In the data rows, the value 128 means zero.
Here are some points:
[131 129 143  95 115 101 172 136 114 160 131 133 139 136 126 123]
[135 129 150  88 111  92 179 139 115 164 129 136 138 142 126 119]
[ 84 155 195 126 108 141  73  98 138 111 115 109 131 163 129 165]
[ 97 127 140 115 118 113 131 119 113 100 114 128 124 124 111 117]
[120 136 126 141 111 127 134 154 117 153 122 143 150 147 127 129]
[146 129 114 129 116 128 146 154 151 127 120 146 138 125 133 126]
[ 97 133 129 113 114 118 120  90 118 115 163  81 137  89 130 148]
[135 136 132 119 134 121  86 118 106 175 136  88 118 138 135 127]
[113 151 140 123 139 131 125 113 136 146 125 116 138 166 139 153]
[139 142 114 130 130 128 124 131 153 108 105 115 131 131 150 144]
[120 127 126 128 143 126 129 109 114 131 125 103 131 121 141 135]
[135 194 119  74 104  76 200 143 118 199 148 164 159 161 113 114]
[164 107 106 143 135 136 148 155 145 135 125 145 135 108 146 136]
[112 133 129 169 116 174  72 122 155 124 153 105 106 173 117 140]
[ 72 193 151  92 131 113 148  52  82 141 170  86 130 161 127 133]
[116 171  65 105 135 110 176 103 135  94 160  99 167  81 146 133]
[121 180 143  75 123  78 151 112 114 121  99 116 143 128 140 123]
[168  61  95 183 140 156 157 175 132 110 127 182 109  96 112  99]
[159 102 117 158 130 154 110 164 141 154 120 144 107 152 122 119]
[206  84  94 137 126 135 119 177 171 157 130  96 118  99 157 132]
[172 110 124 126 134 145 143 150 164 113 125 113 138 115 157 139]
[103 140 141 110 119 122 168 112 118 102 148 165 128 119  93 108]
[ 74 153 131  82 114  92 149  86  82 120 148 124 131 103  92  96]
[117 153 109 121 105 119 144 119 121 100 143 123 121 111 123 106]
[143 132 114 119 138 125 123 121 136 123 133  89 138  97 150 142]
[ 64 183  77 115 131 125 163  80 110  84 153  96 153 115 118 125]
[ 99 133 108 152 122 128 139 127 103 121 142 161 147 114 116 124]
[127 136 111  80 161  91 161 108 121 146 115  87 161 115 160 151]
[105 129 147 135 151 136  83 103 120 111 100 113 114 149 129 139]
[188 103 138 154 139 150  71 152 190 126 109 132  98 136 152 155]
[135 135 101 108 141 114 136 125 129 124 117 103 139 111 147 128]
[ 60 163 159  86 123 108 125  86  89 106 109  83 125 165 105 109]
[ 69 135 115 102 142 102 192  94  70 117 138 124 165 103 115 124]
[112 105 152 131 134 117  88 116  93  99  98 162  83 111  99  88]
[164 124 115 129 119 131 134 171 156 151 112 126 142 141 144 133]
[ 95 166 123  75 144  75 168  84  97  89 128 119 124 106 114 108]
[108 130 143 107 117 109 132 125 120 110 112 126 126 130 115 119]
[174  86 143 158 135 143 107 163 158 144 106 176  99 145 127 134]
[133 178 149  97 136 122 105  88 135 148 135  36 138 155 179 168]
[106 146 128 102 135  98 154 104 100 113 130 134 126 118 115 112]
[161 103 103 135 122 125 157 163 137 112 123 151 137  74 126 104]
[125 160 131  90 124  93 148 125 116 132 106 121 144 130 141 121]
[206 111 143 102  89 100 124 180 160 189 123 101 128 114 170 131]
[ 95 165 118 126 135 116 131 102  93 153 149 145 128 140 101 120]
[ 53 136 173 120 139 125 110  56  47 121 149 130  95 134  86  91]
[142 130  78 135 132 141 167 125 141 130 165 114 142 106 141 132]
[166 113  77 144 148 119 157 166 131 158 140 176 127 112 114 107]
[169 158 133 139 104 143 147 152 159 162 139 155 118 170 140 128]
[123 120 136 125 114 128 139 144 109 146 129 129 135 143 120 113]
[120 118 135  52 139  71 180 105  88 134 125 109 145  91 123 100]
[142 110 143 137 130 141 102 145 150 132 114 145 112 148 119 134]
[119 128 139 113 111 125 143 148 110 159 119 109 143 158 120 104]
[131 120  87 130 146 133 134 112 124 116 148 113 134  87 136 125]
[178 110  97 139 130 130 169 163 155 138 131 146 145 101 156 141]
[125 128 123 161 143 161 125 102 138 130 167 130 124 131 138 154]
[ 96 139 106 123 160 136 137  98 103 131 142 126 126 145 109 114]
[107  91 196 133 149 126  80 113  87 121  93 153  73 155  96 101]
[ 87 144 117 103 124 106 123 117  85 134 123 114 131 134 103  93]
[168 122 153 195 115 175  60 169 159 143 126 163  89 176 130 138]
[124 116 134 150 144 148  92 117 121 111 118 143  90 140 113 114]
[147 104 135 133 139 124 160 113 111 143 152 138 129  98 147 136]
[124  78 124 154 144 153 110 152 113 139 110 164  89 161  83  84]
[ 54 161 163  86 121 110 120  88  91  97 100  82 127 172 106 108]
[127 112 131 160 155 161  81 114 127 107 124 146  87 140 109 116]
[110 173 149  79 128  79 145 104 100 125  97 112 146 134 144 126]
[109 174 107 151 137 149 143  95 128 123 153 107 134 148 146 146]
[166 158 170 151  88 146 105 165 153 144 115 138 119 177 148 134]
[105 156 116 158 142 157 134  93 118 122 150 114 123 148 146 144]
[144 122 149  83 153  92 162 124 106 145  99 111 151 108 146 134]
[138 118 112 157 109 150 113 146 146 120 143 140 142 105 140 136]
[149 140 113 140 107 133 106 148 161 119 116 109 122 139 151 139]
[101 159 118 123 137 133 151  95 122 140 170 108 135 156 126 141]
[159  87 137 126 139 121 145 147 113 138 127 151 123 103 129 109]
[191  98 143 111  96 108 122 178 144 177 111 113 122 108 151 115]
[157 136 111 140 103 125 112 156 166 116 109 110 121 137 154 136]
[144 125 109  93 164 103 158 111 125 150 121  91 148 112 166 157]
[126 141 139 128 140 134 124 122 141 143 123 113 129 168 138 155]
[144 142  79 133 127 143 164 123 152 131 169 109 142 107 146 135]
[156 125 117 118 144 139 156 126 146  99 137 101 142 103 150 128]
[148 136 118 148 112 145 105 162 179 117  92 135 121 169 136 141]
[124 116  68 139 112 128 158 150 139  89 131 133 141  87 114 113]
[ 78 122 128 152 156 144 106  85  93 114 153 145 114 127  98 127]
[158 114 110 142 114 127 135 169 150 135 119 163 145 102 129 130]
[ 71 127 126 111 142 109 177  93  70 122 136 126 161 109 120 125]
[146 100 108 182 128 168 109 141 133 143 174 167 114 122 117 122]
[140 160 133 103 125 107 142 136 132 180 133 138 130 173 123 129]
[140 162 108 100 108 110 162 126 147 141 146  99 163 112 160 144]
[126 141 116 149 106 142 113 134 144 118 140 127 139 122 143 137]
[151 105 102 178 124 163 116 142 137 150 172 167 118 123 123 126]
[ 58 151 155  97 127 117 110  84  89  94 110  82 117 157 102 107]
[124 176 142  99 132 122 112  90 133 143 139  47 142 150 173 165]
[152 136 157 170 119 158  70 149 142 145 123 157  94 175 127 132]
[ 95 185  89  96 126 108 159  80 109 107 171  85 152  95 135 127]
[136 142 126 133 122 127 115 140 131 106 107 157 107 140 121 106]
[119 136 132 106 117 127 139 139 153 121 107 116 145 141 123 139]
[148 124 123 118 122 115 149 154 132 164 129 148 142 135 129 125]
[128 159  98 135 101 129 142 139 160  93 135 140 161  96 141 145]
[135 155 114 108 114 115 149 122 138 133 144 106 150 117 155 139]
[ 96 157 109 125 129 123 151  96 119  94 153 147 149  99 118 131]
[101 107 138 158 139 164 110 100 117 106 156 114 108 132 112 131]
[101  95 105 101 134 111 140 134  87 156 123 119 126 131  91  86]
[130 106 148 121 123 124 126 132 119 126 112 129  95 153 107 104]
[161  79  93 143 148 138 122 149 133 120 116 116 118  85 143 114]
[123 125 156 135 135 131 109 121 128 113 117 159 108 138 113 127]
[149  96 129 150 149 146 125 135 137 100 121 144 131  92 136 135]
[117 113 137 146 148 137 142 129  99 122 117 170 127 135 113 112]
[109 120 150 104 114 100 137 141 123 111  97 132 126 132 107 115]
[130 137 134 125 119 124 136 126 126 127 130 120 117 139 132 126]
[180 121 155 147  99 140 105 173 178 155 115 146 130 149 157 162]
[ 92 143 171 105 126 103 145 110  77 132 105 123 144 146 129 120]
[133 124 155 130 140 122 119 118 127 123 122 156 107 134 118 129]
[117 119 114 123 135 134 138 114 123 133 146 124 129 119 120 127]
[151 121 122 139 115 132 137 154 154 130 128 157 142 115 133 138]
[154 111 121 108 126 109 169 161 124 173 131 163 149 133 124 112]
[107 118 147 108 119 107 127 128 117 107 102 123 116 131 110 115]
[110 127 147 109 116 113 130 128 125 115 112 127 125 135 117 123]
[121 108 126 138 132 133 139 120 121 131 151 131 132  99 121 132]
[ 77 161 130  64 108  81 151  84  83 117 150 118 124  99  94  96]
[165 110 117 163 131 145 140 153 141 125 134 147 141  90 139 140]
[133 114 142 111 123 119 131 130 123 133 119 132 107 141 114 104]
[161 135 157 176 120 165  65 156 151 145 123 155  95 173 128 132]
[155  94 132 128 136 135 144 160 134 134 100 117 133 129 142 123]
[159 108 127 177 126 144  87 154 123 159 121 146 109 127 141 127]
[147 136 147  76 125  88 172 146 139 131  85 137 164 123 147 134]
[ 88 153 134  90 107 100 140 101  96 114 136 134 127 115  96  96]
[160  95 139 143 133 126 115 157 145 145 105 165 108 134 129 129]
[129 139 127 129 129 108 121 125 101 156 134 147 114 139 125 115]
[ 62 133 168 110 135 126 123  69  96  74 122 102 120 138 115 126]
[156 114 148 142 124 130 103 138 146 119 110 124 117 110 155 145]
[100 182 108 157 138 158 145  87 127 119 161  98 135 150 150 152]
[ 68 185 148 101 127 120 145  57  85 131 177  96 131 158 127 133]
[118 182 142  95 132 126 114  86 126 147 138  39 140 162 175 160]
[164 117 146 136 127 129 106 131 153 117 110 110 118  99 168 150]
[138 131 126 147 128 149  98 120 135 114 151 107 111 121 140 137]
[127 111 149 131 129 129 100 115 112 129 127 139 112 114 130 128]
[103 119  97 136 124 135 153 127 133  78 125 125 138 108 118 125]
[153  91  92 170 145 163 118 130 149 112 151  83 119  99 160 155]
[175  77 134 154 131 130 115 173 149 143  97 173 108 122 132 131]
[ 41 195  53 106 139 118 167  59  87  80 172  80 166 103 118 118]
[139 135 125 148 122 143 109 127 145 116 143 119 113 126 132 132]
[ 97 135 174  95 130 104  65  91  96 146 136  91 100 148 116 122]
[124 162 151  82 120  83 134 120 111 119  91 123 133 126 134 115]
[100 114 138 114 148 107 111 126  90 106  75 156 118 129 107  98]
[ 60 151 107 106 132 100 185 102  72  98 137 160 166  89  88  98]
[ 95 157 146 139 117 140  89  90 119 107 144 104 114 136 132 137]
[166 100 126 157 131 149 105 164 140 154 115 152 102 150 121 111]
[ 94 175  88 111 132 125 148  79 107 104 174  94 147 100 131 122]
[ 81 124 170 137 148 143 119  82  74 146 145 121 115 171 115 127]
[ 86 135 145 107 127 111 137 117  91 127 112 152 135 129  95 107]
[130 145 142 129 134 134 118 127 145 145 123 121 131 164 139 154]
[151 123 126 120 138 137 143 134 146 111 126 111 137 118 144 132]
[156  82 104 132 174 138 156 137 155  81 102 137 153  61 145 149]
[136 131 140  93 126 101 163 137 131 128 102 136 148 121 138 130]
[ 93 190  76  99 125 112 165  76 107 105 186  83 159  88 140 133]
[167 126 112 160 120 153 146 168 171 145 138 157 127 164 132 144]
[ 86 147 110 126 135 124 148  91 104  95 147 139 144  97 116 127]
[188  76 134 158 151 161 105 164 170 146 116 145  95 136 130 128]
[206  96 118 113 146 108 144 194 149 192  77 149 127 151 149 119]
[141 122 145  92 115  98 182 142 123 156 133 135 143 127 127 125]
Then 40 other points, each followed by its number:
[137 155 114 139 110 130 111 143 142 135 129 117 140 129 140 136] 0
[141 132 152  82 122  92 165 145 138 123  89 147 151 123 137 130] 1
[102 129 125 122 126 129 117  84 114 121 163  80 132  90 137 145] 2
[ 73 133 125 180 127 183 107  97 151  31 145 114 114 122 102 147] 3
[ 54 120 142 136 138 115 109 119  70 112  91 169 140 130  83 110] 4
[145 100 105 182 131 167 107 138 131 142 178 165 110 116 113 122] 5
[192 103  87 129 126 132 130 168 163 149 129  95 124 104 155 127] 6
[ 86 157 108 128 131 126 160  95 110  88 152 153 146 103 114 125] 7
[156 167 127  96 120  92 146 152 142 196 130 129 136 176 133 134] 8
[ 73 126 169 107 143 126 123  73  98  83 112  97 122 134 119 128] 9
[102 161 156 115 101 108 105 119 111 157 129 108 137 161 134 141] 10
[163  90  96 146 127 135 157 162 132 109 135 159 131  63 119 100] 11
[ 66 131 181 102 143 122 122  69 106  80 112  90 128 141 125 145] 12
[142 135  84 131 137 146 165 117 146 133 167 107 143 111 149 134] 13
[161 164 136  94 125  93 146 153 136 210 133 131 134 184 133 135] 14
[151 116 126 115 124 112 152 156 133 165 128 146 146 130 133 134] 15
[ 94 153 128 110 136 121 161  94 108 138 165 120 142 130 109 132] 16
[179  69  86 162 142 151 122 162 149 122 118 124 112  87 145 117] 17
[147 134 122 146 107 147 140 158 173 139 127 123 137 155 138 144] 18
[167 102  95 151 135 142 155 153 146 127 134 152 133  95 144 131] 19
[161 132 148  68 120  82 176 154 148 135  88 137 159 117 155 135] 20
[ 86 110 182 141 155 138 128  86  65 162 141 132 118 174 115 127] 21
[ 73 116 139 141 144 125 115 104  74  96 113 178 116 121  85  97] 22
[ 57 181  81 106 134 119 160  76  97  89 153  97 156 113 117 121] 23
[138 156 130 128 118 129 117 132 144 109 110 139 117 143 130 118] 24
[128 122 146  86 153  84 132 110  98 153 102  94 136 127 149 132] 25
[118 135 147 113 140 114 146 118  98 131 115 143 123 140 120 113] 26
[102 116 135 110 106 121 137 133 133 116 115 122 140 122 106 124] 27
[171 128 148 180 114 164  80 166 154 149 128 160 101 166 137 131] 28
[190 145 159 135  90 133 118 176 195 163 114 141 146 156 165 170] 29
[104 133 134  95 127 116 148 115 148  80 109  97 141 121 124 136] 30
[138 118 131 160 128 162  90 134 162 123 131 126 101 154 122 142] 31
[109 192 117 126 133 130 106  95 126 118 146 135 114 140 112 124] 32
[ 98 127 129  98 123 116 147 120 142  76 105 100 149 113 121 134] 33
[164 131 127 184 106 175 107 155 189 129 158 162 128 141 141 159] 34
[212  95 121 118 116 117 146 186 191 130 104 137 121 104 154 135] 35
[ 97 147 157 161 116 159 101 120 149 115 133 170 133 153 105 163] 36
[159 100 127 155 136 145 101 157 128 159 119 145  94 157 116 109] 37
[193 119 129 123 114 121 120 167 163 149 116 141  99 135 139 116] 38
[ 87 139 126  89 117  99 139 100  88 117 139 127 127 100  97  94] 39
Which of these numbered points is nearest to each point below by angle, seen from the average point of the first points? Its number follows each.
[143 122 130 112 128 117 155 148 133 171 132 149 149 144 129 135] > 15
[147 146 131 132 117 131 111 142 147 107 102 151 111 143 131 117] > 24
[ 53 193  80 110 137 120 158  65 101  83 158  91 155 122 118 124] > 23
[ 98 140 140  85 126 109 157 109 149  68 100  87 145 115 121 142] > 30
[129 125 147 116 143 117 140 123  96 135 111 145 118 135 123 105] > 26
[178 139 158 136  97 133 106 163 178 163 118 129 133 154 166 169] > 29
[107 125 127 114 124 120 120  95 117 115 152  89 128  98 132 137] > 2
[136 143 128 130 125 126 119 138 137 111 107 150 115 136 124 118] > 24
[125 124 140 119 116 130 134 144 115 155 126 112 136 157 124 117] > 14
[123 157 117 142 105 134 107 142 137 136 130 117 144 136 138 143] > 0
[125 157 132 123 133 131 134 120 148 145 129 113 144 161 143 159] > 8
[101 121 139  90 137 115 146 113 142  72 101  93 135 114 117 135] > 30
[ 57 178  81 110 136 121 159  73  94  90 154  96 153 112 115 121] > 23
[146 126 151  89 128  95 173 147 136 125  91 151 153 117 140 134] > 1
[ 87 136 144 101 130 121 132 105 134  80 108  99 134 129 118 137] > 30
[184 124 130 124 113 123 112 158 163 142 121 136  99 135 139 120] > 38
[137 132  88 134 136 146 154 115 141 136 171 106 138 115 138 132] > 13
[117 128 130 111 122 119 124 101 117 134 154  90 133  98 134 139] > 2
[ 76 146 147 109 130 125 110  88  96 102 117  86 119 149 110 111] > 9
[109 135 133  93 154  92 165 102  68 172 134  98 160 113 140 130] > 25
[108 163 119 113 135 107 143 107  99 158 145 135 134 134 112 124] > 16
[136 164 133 101 123 103 139 135 127 184 136 129 133 171 128 131] > 14
[141 110 130 148 134 142 111 144 121 153 121 144 106 149 110 112] > 37
[143 112 136 129 138 129 129 136 124 169 129 138 128 142 134 138] > 15
[143 115 143 149 107 159 132 154 167 132 140 117 136 160 129 144] > 18
[170 104  94 147 137 140 159 157 148 128 131 151 137 101 146 132] > 19
[124 153 127 134 117 125 114 135 128 101 101 156 116 142 121 110] > 24
[160  84  89 151 145 143 127 150 140 119 122 120 121  93 143 118] > 17
[155 102 127 158 133 149 101 158 130 158 118 147  99 155 117 111] > 37
[138 130 136 126 120 124 132 135 132 127 120 123 116 138 132 125] > 38
[ 61 173  83 116 136 124 150  73  95  98 160  92 146 120 116 120] > 23
[ 80 112 178 132 162 139 106  76  68 151 132 110 108 174 115 128] > 21
[104 129 137 101 108 116 135 129 130 127 124 118 143 132 112 124] > 27
[114 139 162 101 124 106  81 107 109 143 125 101 112 143 128 124] > 10
[134 145  86 129 135 145 173 112 137 134 169 112 138 120 135 127] > 13
[153  94 108 144 125 130 154 157 120 112 130 163 128  70 115  96] > 11
[ 75 121 133 137 151 131 121 105  90 123 114 135 146 132 116 140] > 4
[220  85 114 114 115 112 145 198 189 129  91 137 119  98 156 126] > 35
[133 142 132 117 121 116 146 123 124 135 129 117 126 137 140 130] > 8
[125 137 148 116 133 115 152 124  95 131 113 158 126 140 121 104] > 26
[145 137 131 116 116 116 147 135 133 135 126 118 124 138 141 123] > 8
[102 135 128 110 123 116 119  89 115 122 158  83 126 102 131 142] > 2
[ 94 177  90 110 130 123 148  81 107 114 178  89 150 107 134 128] > 23
[119 138 153 109 123 118 137 122 130 116 120 135 137 130 126 136] > 1
[ 92 148 129  79 117  90 149  96  91 123 139 125 133 101 101  96] > 39
[148 141 117 141 118 142 111 154 182 114  99 120 128 163 141 147] > 18
[106 192  85 100 124 114 160  85 120 116 178  85 156 102 141 135] > 23
[125 121 148 132 134 124 120 123 122 114 125 159 104 126 111 121] > 22
[141  99 104 189 126 169 106 140 125 143 180 184 110 118 109 115] > 5
[ 96 156 106  92 119 109 150 106 119  97 123  95 122 129 111 102] > 23
[ 95 126 132  91 135 112 152 112 142  79 104  93 142 117 122 141] > 30
[ 91 148 178 107 119 105 160 112  75 137 102 132 155 151 133 125] > 26
[126 166 113  87 142  87 160  95 112 130 132 109 141  97 147 137] > 23
[ 87 157 114 111 134 120 149  92 109 135 163 111 147 135 119 132] > 16
[152 141 147  66 124  83 188 145 146 128  89 135 161 123 150 136] > 20
[ 88 150 113 125 130 121 148  95 107  96 150 147 143 100 114 127] > 7
[184 141 153 142  92 139 109 168 190 159 124 132 135 155 164 174] > 29
[154 135 125 178 110 173 103 145 183 113 154 156 125 133 144 161] > 34
[152 102 107 176 129 160 112 146 135 145 169 164 115 123 118 123] > 5
[182  97  93 134 129 136 122 162 161 147 132  99 122 110 147 129] > 6
[ 93 134 175 106 131 103 157 113  74 139 104 132 148 149 131 122] > 26
[ 66 116 188 105 142 124 113  65  93  84 115  99 119 132 116 130] > 9
[138 130 111  92 131 115 142 117 120 143 137 103 129 110 135 111] > 25
Now 40 new points, numbered from 0 again:
[ 63 139 163  96 141 110 133  72  92  88 116  99 130 136 118 129] 0
[174 103 139 154 140 148  90 148 164 148 123 132 108 121 141 151] 1
[127 156 112 128 102 122 133 135 148  96 126 138 152 102 145 140] 2
[ 59 142 146 106 126 121 116  94  88  88 107  96 120 149  97 102] 3
[133 129 142 108 149 107 165 128  89 144 112 154 128 137 129 105] 4
[132  95 119 125 139 119 167 151 114 116 103 157 140 107 113 105] 5
[164 131 100 142 104 134 116 160 167 117 110 105 127 127 162 137] 6
[139 105 135 137 128 124  99 137 124 112 109 144 104 111 124 111] 7
[122  88 123 153 138 150 115 155 125 133 110 165 100 161  85  93] 8
[141 115 152 134 138 139 129 132 127 118 108 131 123 136 136 125] 9
[ 90 135 116 121 122 121 117 118  91 121 131 117 121 131 101  99] 10
[142 132 143  81 127  90 178 149 140 122  88 145 159 121 141 136] 11
[146 123 128 117 123 115 148 151 133 162 127 147 142 137 130 128] 12
[109  95 108 104 136 110 140 144  99 151 110 124 132 133  95  91] 13
[149 155 125 134 100 126 104 141 156 114 141 139 113 127 128 122] 14
[ 82 191 124 100 128 105 128  70  96 108 153 126 125 131 121 119] 15
[109  94  98 166 146 150  98 126 104  95 123 149 110  95 106 101] 16
[181 103 127 147 147 143  77 150 179 131 109 120 106 134 155 155] 17
[110 133  98 151 127 130 126 117 103 140 166 129 151  90 130 140] 18
[140 137 119 150 133 149 148 152 158 142 131 153 127 175 122 141] 19
[ 79  96 134 118 134 114 116 126  82  72 103 198 114  84  49  59] 20
[152 102 139 112 122 119 133 144 129 145 118 123 100 147 116 102] 21
[132 138 123 154 123 156  93 117 138 100 159 113 109 121 131 128] 22
[162 127 132 167 127 157  83 161 166 158 123 133 113 158 127 150] 23
[113 130 136 113 117 119 111  99 121 129 151  87 128 105 136 141] 24
[140 167 129 135 107 135 155 137 144 154 141 155 129 163 135 130] 25
[120 151 112 132 130 128 112 114 141  83 106 105 126 117 147 140] 26
[190 100 131 121 148 117 123 177 147 176  83 142 114 157 144 121] 27
[124 109 133 106 100 118 137 181 135 178  95 118 147 183 106 116] 28
[137 132 128 113 123 100 150 140 119 159 122 136 153 122 147 143] 29
[115 120 115 130 136 134 137 113 126 126 151 143 121 121 111 123] 30
[140 150 111 106 112 113 156 125 140 141 147 106 153 111 158 143] 31
[103 126 133 100 106 117 137 127 131 117 123 114 141 118 109 124] 32
[123 132 149 108 143 109 151 119  93 135 110 144 127 137 122 107] 33
[136  92 122 124 137 123 157 153 115 125 104 152 137 111 119 106] 34
[125 120 134  54 133  70 175 107  91 134 125 111 144  84 131 105] 35
[132 103 157 120 124 121 101 143  98 155 102 127  90 164 107  90] 36
[118 122 147 120 114 129 133 143 106 161 122 113 135 164 119 113] 37
[ 75 126 124 158 154 152 100  74  97 107 166 141 117 123 100 131] 38
[136 177 140 109 134 133 103  94 137 153 139  45 136 163 182 166] 39
The same question for these:
[158 141 104 136 100 128 117 151 164 109 113 101 125 127 157 133] > 6
[148 155 139 124 112 124 109 140 141 114 101 151 106 147 132 112] > 14
[121 119 112 156 132 128 116  90  83 145 204 127 117  70 134 124] > 18
[125 116 165 117 129 116  69 120 112 149 123 110 102 141 119 119] > 36
[117 113 138 109 104 122 130 131 135 118 126 110 135 109 114 130] > 32
[203  97 127 119 152 117 125 177 146 182  83 135 116 153 151 121] > 27
[127 114 140  56 139  72 173 105  94 130 122 109 140  86 133 102] > 35
[127 170 140  98 130 115 122 100 131 150 134  63 140 152 163 157] > 39
[116 159 114 121 110 121 137 128 144  95 126 134 151 112 137 136] > 2
[222  81 118 119 114 113 154 198 179 135  94 154 108 100 149 119] > 27
[ 97 172 124 130 124 121 124 101 103 149 152 140 129 143 112 128] > 15
[ 73 169 104  94 148 103 153  75  91 152 167  95 155 135 124 136] > 15
[130 102 120 125 133 123 158 150 115 118 108 153 136 112 118 106] > 5
[146 134 129 110 115  97 155 149 128 161 116 135 160 120 156 147] > 29
[118 156 115 124 109 120 134 128 143  92 125 134 150 110 139 139] > 2
[118 129 145 116 118 123 130 135 107 160 126 106 130 162 123 116] > 37
[177 132 138 103 109  98 127 161 147 167 110 129 141 114 156 141] > 29
[111 125 148 123 118 126 132 132 101 154 131 120 133 155 117 118] > 37
[169  69 142 124 144 122 156 156 112 146 125 152 133  91 131 116] > 34
[205 126 118 143  93 138 163 194 200 189 169 188 154 139 140 154] > 12
[129  76 142 144 133 128 110 146 108 112  96 149 105 111 105  98] > 7
[157  92 143 146 135 139 149 162 136 125 109 168 136 120 133 130] > 34
[180 107 141 106 107 102 125 160 145 164 119 103 125 108 156 130] > 27
[170  85 115 157 127 144 116 166 144 152 143 162 122 111 125 124] > 1
[ 83 141 102 157 124 132 140 116  92 120 146 162 156 111 115 125] > 18
[156 106  95 134 123 122 162 151 126 101 133 158 133  56 121  95] > 5
[ 94 132 122 101 109 118 145 119 131 116 136 114 146 117 101 121] > 32
[134 130  94 120 134 121 154 133 139 109 123 132 152  94 142 137] > 2
[147 119 141 101 119 106 158 142 126 151 127 129 129 137 130 123] > 12
[113 129 146 114 118 123 133 137 106 166 126 108 140 164 122 117] > 37
[101 103 132 124 132 125 117 126 101  86 111 171 111  95  77  82] > 20
[121  96 126 147 137 141 116 147 122 127 110 166 102 152  91  96] > 8
[153 144 153  62 125  77 197 143 145 134  87 148 166 121 153 144] > 11
[109 128  82 128 120 127 147 133 134  90 128 123 144  99 117 117] > 2
[ 70 121 134 167 158 158 100  74  95 108 166 159 113 124  93 135] > 38
[ 68 136 157 106 126 120 113  96  90 102 109 101 115 157  99 103] > 3
[140 157 135 136 113 136 137 133 142 149 136 147 123 160 135 129] > 25
[133 156 109 125 122 119 127 130 152  97 104 119 132 122 149 142] > 26
[131 138 124 145 120 145 110 127 136 110 146 120 114 129 128 126] > 22
[103 147 141 100 142 105 136 130 112 130  76 161 116 173  95 101] > 33
[143 132 108 125 117 126 153 147 149 112 125 146 140 106 127 119] > 2
[142 111 156 139 136 144 122 134 128 109 101 133 121 136 141 126] > 9
[127 129 107 142 109 139 123 136 141 118 142 128 147 103 138 134] > 2
[ 80 132 159 103 139 117 130  80 103  93 118  99 127 133 127 132] > 0
[119 111 122  64 140  72 176 109  85 125 126 119 141  74 123  98] > 35
[164 165 135  94 110  95 143 163 146 210 131 134 136 179 135 136] > 12
[122 114 122 122 138 131 138 118 120 138 143 134 122 125 114 119] > 30
[108 107 109 100 134 114 142 138 106 152 115 117 127 142 102 100] > 13
[143 113 156 137 134 143 124 140 132 115  98 131 122 146 135 120] > 9
[ 60 152 150  99 129 116 118  87  86 100 115  84 123 156 103 106] > 3
[137 125 143  92 118  95 177 138 115 164 133 128 139 135 125 118] > 29
[165 125 144 181 129 171  64 166 171 169 118 146 106 182 123 153] > 23
[143 143 121 157 115 151 112 126 147 112 153 115 116 121 141 139] > 22
[147 133 142  78 126  88 179 141 136 128  96 137 156 110 146 131] > 11
[119 103 105 100 130 106 152 143 106 155 118 123 136 126 105 100] > 13
[152 130 146  79 113  86 188 147 125 177 126 121 141 139 135 127] > 29
[105 140 137 108 144 114 134 130 124 121  85 168 116 168  98 110] > 33
[105 130 133 105 111 119 134 124 135 115 124 109 137 125 110 130] > 32
[147  93 136 169 117 156 119 153 167 103 123 156 118 112 123 139] > 1
[123 118 132  62 137  75 177 107  93 127 124 115 140  84 130 104] > 35
[153 109 134 143 113 137  97 146 143 143 127 125 117 124 139 135] > 1
[156 153 104 133  90 119 109 159 170 103 105 103 133 129 166 139] > 6
[150 114 127 144 138 135 130 124 133 130 136 131 122 111 151 147] > 1
